In the data rows, zero lies at 4.5, halfway between 4 and 5.
Here is a table of points, one per row:
[4 3 4 7 3 4 4 3 4 7 5 3 6 2 2 6 4 6 4 2 5 5 5 2 4 5 7 4 5 4 4 3]
[4 2 3 2 4 6 4 8 3 6 6 4 6 6 2 2 4 7 3 6 5 6 3 7 3 5 8 5 6 4 4 2]
[4 6 4 7 6 4 6 4 6 6 6 7 4 6 6 1 4 5 5 5 3 3 7 5 6 6 5 3 5 6 5 5]
[4 6 4 6 5 2 6 3 7 6 5 2 0 3 5 6 9 4 1 4 5 4 3 3 8 5 6 7 3 4 6 4]
[4 4 3 2 6 4 6 2 4 3 3 6 4 8 2 7 6 5 4 4 3 3 7 7 6 5 5 4 3 5 3 5]
[7 6 5 7 5 3 3 4 5 4 5 4 7 7 4 4 6 2 2 6 4 3 2 7 6 3 5 4 3 5 5 4]
[6 8 7 4 4 6 2 6 5 3 5 6 4 6 6 4 3 4 3 2 5 4 4 4 2 4 5 5 1 2 5 2]
[7 5 7 3 1 5 5 7 3 4 6 6 2 2 4 4 4 4 2 7 6 7 3 8 3 4 4 7 5 7 6 5]
[7 6 5 3 5 5 0 6 3 1 5 5 9 7 3 2 7 1 6 6 5 5 4 4 5 2 6 4 5 6 3 3]
[2 2 2 9 1 4 4 1 7 4 5 1 2 1 6 5 4 6 1 3 3 9 8 5 4 3 3 4 4 4 2 4]
[5 7 5 3 7 6 6 7 2 8 4 4 7 5 7 4 7 1 8 4 4 3 9 0 6 3 5 7 5 6 2 3]
[6 2 5 7 4 4 1 7 5 3 3 6 5 7 6 4 7 4 3 3 6 6 7 5 5 6 7 5 4 5 8 6]
[5 5 4 3 7 6 1 8 6 7 5 5 5 7 7 7 2 3 0 3 6 1 5 2 2 5 6 2 5 2 5 1]
[4 5 6 7 4 5 2 4 6 2 6 2 5 4 6 2 9 6 3 7 4 7 4 7 5 9 4 4 4 2 5 3]
[3 3 3 7 3 4 4 3 3 6 5 3 6 7 2 6 4 6 4 2 5 5 5 2 4 5 2 4 5 4 4 3]
[6 5 3 3 3 6 6 6 6 4 3 6 3 7 5 5 5 4 5 2 6 6 5 3 3 7 2 6 5 3 4 5]
[4 6 7 7 6 3 6 4 7 5 5 1 3 2 7 6 3 4 6 4 3 2 7 5 8 4 6 3 4 7 6 5]
[3 3 6 8 4 5 4 1 1 4 3 3 7 6 1 2 3 5 3 8 4 4 5 3 5 4 3 6 6 5 4 6]
[6 3 6 2 6 5 3 7 4 2 5 3 5 5 6 5 4 3 2 4 5 3 6 6 4 3 6 4 5 4 6 3]
[4 5 7 3 4 7 5 5 7 4 4 5 1 5 1 6 5 5 4 7 7 7 4 4 2 3 3 5 1 2 4 6]
[2 3 7 8 3 3 4 5 4 5 2 7 7 4 0 7 5 6 7 5 7 7 2 7 5 4 2 4 6 5 8 8]
[5 4 4 6 4 5 5 2 6 5 4 4 4 7 6 5 4 5 5 3 4 6 7 5 5 3 3 4 4 5 4 6]
[7 5 3 7 4 4 3 4 5 4 5 3 6 3 4 3 4 2 2 4 4 5 7 8 6 2 3 5 3 6 4 3]
[2 6 1 8 6 6 6 3 6 4 6 8 2 5 3 1 3 6 5 5 3 1 7 6 4 5 6 3 2 5 4 5]
[4 4 1 8 6 4 5 2 4 4 6 7 6 3 7 7 3 5 7 1 5 2 5 5 5 3 3 5 2 6 2 4]
[5 4 4 3 7 5 2 3 4 3 3 2 5 6 1 7 5 5 5 5 3 2 2 6 6 2 4 5 5 6 8 4]
[3 2 7 7 4 4 4 3 5 6 5 3 7 2 2 2 3 7 3 7 5 6 3 7 5 5 3 5 5 5 4 2]
[2 3 6 1 6 5 6 0 3 3 1 4 7 9 1 5 4 5 5 9 2 3 2 2 2 7 9 3 6 4 8 4]
[0 9 5 5 8 3 4 2 3 4 4 4 8 4 5 4 7 2 5 6 5 1 0 8 7 4 5 7 5 6 5 3]
[5 2 4 5 3 1 5 3 5 2 3 4 4 3 7 7 5 6 4 3 2 6 5 3 2 6 2 4 3 6 5 2]
[3 4 4 3 3 6 5 7 2 4 4 4 7 6 2 7 3 7 4 6 5 5 3 2 3 3 3 6 5 4 3 6]
[5 7 4 5 3 2 5 4 5 6 4 3 2 3 2 2 4 6 3 2 4 6 6 2 7 4 2 5 4 6 4 2]
[4 4 5 8 8 4 6 4 5 4 4 6 4 7 2 2 6 6 3 5 2 3 2 6 5 6 3 4 4 5 3 6]
[6 2 5 4 4 6 2 8 5 4 6 4 4 6 6 6 2 5 2 2 5 3 4 4 3 5 5 4 5 2 5 3]
[4 5 5 7 6 4 7 4 4 4 5 7 5 6 7 6 5 4 5 5 2 3 3 7 7 5 4 3 5 6 3 6]
[6 5 6 7 5 5 3 0 2 3 3 5 7 5 6 3 6 1 5 6 3 3 3 2 5 3 3 5 6 5 3 4]
[5 6 7 2 3 5 8 2 7 5 5 3 3 6 6 5 3 4 7 1 4 3 5 4 6 5 5 5 4 4 4 3]
[5 3 2 7 3 4 4 8 2 6 4 4 2 2 6 6 4 5 4 8 4 6 4 2 4 4 2 6 4 4 3 7]
[4 6 6 3 3 7 5 6 7 3 5 5 2 6 6 6 3 5 6 7 7 6 3 4 3 8 4 6 0 3 3 4]
[7 6 3 2 3 4 2 8 7 4 5 6 6 6 6 3 4 4 2 3 5 2 6 4 5 5 5 5 6 2 7 3]
[5 7 5 6 4 3 5 3 3 5 3 3 3 3 6 1 5 5 2 3 4 6 7 4 2 3 2 5 4 6 3 1]
[3 4 2 6 4 4 3 4 4 7 4 2 5 2 2 2 3 6 3 2 4 5 5 2 6 5 3 5 4 5 5 2]
[8 5 5 3 7 4 4 8 2 2 3 2 8 5 6 2 5 3 7 7 4 4 3 4 5 4 4 3 5 5 2 4]
[4 6 3 4 6 7 1 6 3 2 5 4 4 4 2 5 6 5 6 4 4 3 6 7 2 5 4 3 6 4 3 4]
[5 6 5 1 6 2 6 4 5 4 5 7 3 1 2 6 5 3 4 5 3 2 3 6 7 5 4 4 4 6 3 6]
[5 4 4 8 4 6 6 2 7 3 4 5 5 7 5 6 5 5 4 4 6 6 7 6 5 8 3 4 5 5 3 5]
[6 4 4 2 2 6 4 2 1 5 6 5 3 2 4 3 6 4 5 3 6 6 5 3 3 4 8 4 5 3 4 8]
[7 5 2 2 7 5 5 7 4 5 5 7 3 3 4 4 3 4 7 7 1 7 3 2 3 4 3 5 4 8 6 6]
[4 7 3 2 3 3 6 2 7 5 5 4 3 6 7 7 4 5 6 3 3 3 4 4 4 6 5 5 6 2 4 5]
[5 3 7 3 2 5 5 2 5 5 5 5 7 3 6 1 3 7 6 7 6 5 3 6 4 4 3 6 5 3 5 6]
[6 5 5 7 6 4 3 4 4 3 4 4 6 6 6 5 6 3 7 5 4 3 2 2 5 3 5 4 4 6 4 4]
[3 4 4 6 2 3 5 4 5 5 4 6 3 5 2 2 5 4 3 4 2 2 3 1 8 6 5 4 5 6 3 7]
[5 7 7 3 6 5 6 8 6 5 4 3 3 7 7 7 3 4 6 4 4 3 6 5 5 4 5 5 5 4 4 4]
[5 6 6 2 5 4 2 3 2 3 4 3 6 6 6 4 6 3 6 5 3 4 2 2 5 3 4 4 5 4 3 4]
[2 5 3 7 6 3 6 3 4 4 5 5 3 6 3 6 6 4 5 6 1 2 3 1 7 5 4 2 3 6 4 7]
[4 6 6 2 5 4 7 3 7 4 5 2 3 6 2 6 8 6 7 3 4 2 5 5 4 5 6 4 5 4 5 4]
[6 3 2 3 2 5 5 7 3 6 5 7 2 7 6 5 4 5 5 7 6 7 3 1 2 3 8 6 5 3 5 5]
[7 2 7 2 4 4 2 7 5 5 5 5 5 1 6 4 3 3 2 3 4 4 6 5 4 4 5 6 5 3 5 3]
[5 3 6 2 7 4 4 2 5 7 5 5 6 3 6 6 3 6 6 6 5 5 2 5 4 5 2 7 5 3 5 7]
[5 2 4 2 4 5 6 5 7 5 4 6 4 5 2 4 8 3 4 1 8 7 5 5 3 7 7 2 5 5 9 6]
[5 2 2 3 4 3 2 2 7 4 4 6 5 2 6 4 6 3 4 3 4 3 5 6 4 5 5 4 5 5 8 5]
[7 6 6 7 5 2 2 3 4 6 5 3 6 7 5 4 5 2 7 6 3 5 2 6 6 5 4 4 4 5 4 4]
[4 5 5 7 3 4 4 7 4 7 4 4 7 2 6 6 3 5 5 7 4 6 3 6 4 4 3 6 6 3 5 6]
[1 2 1 3 2 2 9 6 6 0 4 8 1 2 2 4 4 3 3 1 2 1 4 5 8 6 5 2 4 4 5 6]
[4 1 4 8 5 5 6 4 3 5 7 8 7 2 6 2 6 6 3 4 4 2 5 3 5 6 7 4 5 3 7 4]
[5 7 6 6 5 3 5 5 4 6 4 4 3 3 7 2 6 5 3 4 5 6 6 3 8 4 7 5 3 5 3 2]
[7 2 2 4 7 6 3 7 2 2 4 2 6 4 7 4 2 4 7 6 5 3 8 3 4 4 5 2 1 4 3 4]
[4 4 2 6 4 4 3 3 3 7 4 2 6 1 2 2 4 5 3 2 5 6 5 3 5 5 3 5 5 5 4 2]
[4 6 3 3 7 5 5 0 8 6 4 3 2 4 2 8 5 3 8 2 7 4 5 7 3 4 6 1 7 4 7 6]
[6 4 3 2 2 5 6 7 3 5 5 7 3 7 6 5 4 5 6 7 7 6 3 2 3 4 8 6 5 3 5 5]
[6 6 7 2 7 5 5 7 2 7 5 5 3 2 4 3 3 5 7 7 6 6 4 2 2 3 3 6 5 7 6 5]
[5 5 2 8 4 6 5 7 5 4 4 4 4 6 6 4 4 4 4 1 5 6 5 4 3 3 3 4 5 3 4 6]
[5 4 2 7 5 6 5 7 7 6 4 6 4 2 6 5 4 4 4 2 5 7 5 2 4 8 2 5 4 4 4 5]
[5 3 5 2 5 6 6 7 5 3 4 5 4 5 1 5 7 5 3 2 6 6 6 5 4 8 7 5 5 5 7 6]
[6 4 7 2 7 4 5 2 5 5 5 5 7 3 5 7 8 5 6 7 6 6 3 6 5 4 2 6 4 3 6 6]
[4 3 6 3 4 7 5 6 7 5 4 4 6 6 2 7 4 6 3 6 5 6 3 2 2 3 2 6 6 3 3 6]
[5 7 6 3 4 4 8 6 3 3 4 8 3 4 4 3 5 4 6 6 4 8 5 0 4 1 3 5 3 1 4 3]
[5 6 4 6 4 8 6 4 6 7 4 6 3 3 6 6 3 3 5 6 8 2 3 5 2 6 4 4 3 6 5 6]
[4 8 2 7 6 5 1 7 3 5 5 4 5 6 8 4 6 3 6 4 3 4 6 7 5 5 5 4 5 5 4 3]
[5 3 7 2 3 5 5 8 5 6 5 5 6 2 2 7 3 6 5 6 6 5 2 6 3 4 3 6 5 3 4 7]
[4 6 3 7 5 4 7 3 6 4 5 3 3 7 6 5 4 4 5 4 2 3 7 5 7 4 5 4 5 5 5 5]
[4 2 6 2 4 4 3 2 5 5 5 4 6 2 7 2 3 8 5 7 6 6 3 6 4 5 4 5 6 4 4 2]
[3 5 4 2 2 5 7 3 3 4 3 7 4 5 2 1 5 5 4 5 2 3 3 7 6 3 4 4 4 6 8 5]
[3 2 5 1 3 5 3 3 3 6 6 6 7 3 4 5 0 3 7 6 7 6 5 5 2 4 2 4 5 4 2 1]
[4 6 3 2 2 7 6 6 5 4 4 6 4 6 7 3 5 5 5 2 6 7 5 5 2 3 2 4 6 4 4 6]
These points spread out most along one direction. Take the direction at right angles to it along which they spread out most. Go by this last direction. Where along it does each point below lie, from 0 to 99? 50 is the average, and the first point above lies past it. One standard deviation of the points above along it is 16.
[3 6 4 3 6 5 5 7 5 4 5 4 6 8 6 4 2 8 6 2 4 8 4 9 3 5 9 4 4 6 9 6] 53
[4 5 7 1 6 4 5 2 3 6 5 3 2 1 2 7 4 4 7 3 5 3 5 5 5 6 6 4 6 4 6 6] 47
[5 5 5 7 6 6 2 3 1 4 5 1 6 5 6 6 6 4 5 6 3 5 3 2 6 3 5 3 5 5 4 4] 26
[6 5 7 2 3 5 8 6 3 6 4 8 5 7 6 5 5 4 5 6 6 6 3 3 3 3 2 7 4 5 4 4] 44
[4 7 6 6 3 2 4 4 2 7 4 2 2 2 7 6 5 6 2 4 4 6 7 4 6 5 7 4 4 6 3 4] 63
[6 3 3 3 4 5 2 8 6 6 3 4 6 5 4 3 3 2 1 2 3 3 6 5 5 4 6 5 4 1 7 3] 62
[2 3 6 6 2 5 4 3 3 5 4 7 8 2 4 4 4 4 5 3 7 1 6 4 4 3 8 5 3 4 6 7] 49
[6 5 3 2 4 7 5 7 5 4 5 5 4 6 5 4 6 4 4 8 6 1 5 4 3 8 3 4 5 4 3 7] 49
[3 4 4 2 6 4 7 4 4 4 5 6 3 6 2 6 4 5 4 3 3 3 1 8 7 4 4 4 5 6 3 5] 42
[4 3 4 3 4 4 4 8 7 4 3 3 3 2 7 7 4 4 4 3 5 6 6 4 6 2 7 6 5 6 1 6] 68
[7 2 6 8 5 4 6 4 6 2 5 4 3 1 4 5 7 4 3 5 7 6 7 7 6 8 8 5 6 5 2 7] 64
[3 5 2 8 9 2 6 4 4 5 7 4 1 6 3 5 4 6 4 5 2 1 7 6 5 4 4 3 6 8 3 6] 51
[3 4 6 7 3 5 2 3 5 7 5 2 5 2 6 3 2 6 4 7 4 6 3 7 4 6 4 5 5 4 6 2] 48
